In the rows, 100 means zero.
One turn sends every row of this set to another row. A few are shown first. Where does it send the rows asked after them?
Kagi: [ 85, 110,  66, 108, 117, 105,  97, 110,  92, 105, 104,  99, 121, 100,  95,
 113,  97,  95,  96, 102, 102,  92,  94,  98, 105, 128,  97]
rep: [ 99,  99, 104, 104, 119,  77,  97, 104,  84, 105,  90, 110,  97, 103, 107,
  91,  66, 115, 104,  88,  95, 116,  74, 117, 101, 115,  96]
seni: [ 85, 108,  91, 113, 115, 102, 109, 123,  99, 111,  78,  90, 100,  98, 107,
  87,  84, 104,  88, 102,  97, 127,  95, 100,  99, 106, 100]
Dumud: [ 92, 111,  98,  88, 119,  96,  87,  91,  74, 113, 112, 111, 101, 113, 111,
 121,  77,  96,  99,  78,  94,  99,  86,  98, 104, 123,  85]
betuv: [ 95, 104, 111, 114, 114,  98, 104, 106,  86, 119,  94,  99,  89, 103, 110,
  97,  77, 107,  92,  90, 108, 136,  86, 110, 104,  97,  99]
meza: [ 88, 100,  86,  88, 115,  99, 118, 123,  95, 107,  89, 107, 105,  99, 112,
  91,  79,  95, 105,  95, 103, 109,  98, 116, 102, 119, 112]
Guba: [103, 105,  96, 125, 114,  88,  78, 101,  81, 109,  89,  91, 109, 115, 113,
 108,  94,  85,  91,  93,  84, 122,  86,  91, 102, 100,  82]
guz: [ 81, 108,  74, 112, 107, 113,  89, 116,  93, 116, 109,  90, 109, 101, 102,
 107, 106,  90, 106, 107,  95, 106, 100, 106, 102, 118,  93]
leb: [ 89, 113, 103,  84, 123, 111,  82,  98,  71, 105, 102, 105,  96, 116, 105,
 118,  84,  93, 103,  92, 106, 113,  85, 105,  95, 118,  89]
detem: [111, 100,  96, 130, 112,  91,  93,  92,  86, 112,  98,  94, 124, 103, 111,
 117,  88,  82,  94,  89,  91, 107,  97,  94,  97,  97,  89]
Zepi: [ 92,  90,  84, 125, 108,  85, 119, 107,  95, 107,  98,  93, 101,  97, 111,
  90,  87,  97,  97,  82,  98, 126,  89, 114, 113, 101,  93]
nugug: [109, 101,  97, 123, 113,  87,  96,  96,  88, 108, 103,  99, 126,  97, 114,
 108,  84,  80, 103,  85, 101,  91,  96,  97,  92,  98,  95]
lile: [ 91, 105,  96,  96, 121,  86,  98,  91,  77, 112, 113, 108,  99, 110, 113,
 116,  86,  90,  97,  71,  88,  89,  93, 102, 114, 121,  90]
lin: [ 76, 114,  97, 103, 112, 102,  97, 116,  93, 119,  97, 110,  91, 101, 113,
  91,  78, 115,  96,  99,  94, 126,  87, 117,  98, 123, 100]
fotir: [ 84, 104,  70, 115, 117,  93,  96, 105,  92,  94,  99, 102, 120, 100,  92,
 117,  90,  99, 101,  89, 101,  89,  86,  97, 106, 129, 103]

rep goes to meza
Guba goes to leb
lile goes to fotir
Now find these:
betuv goes to lin
Kagi goes to detem

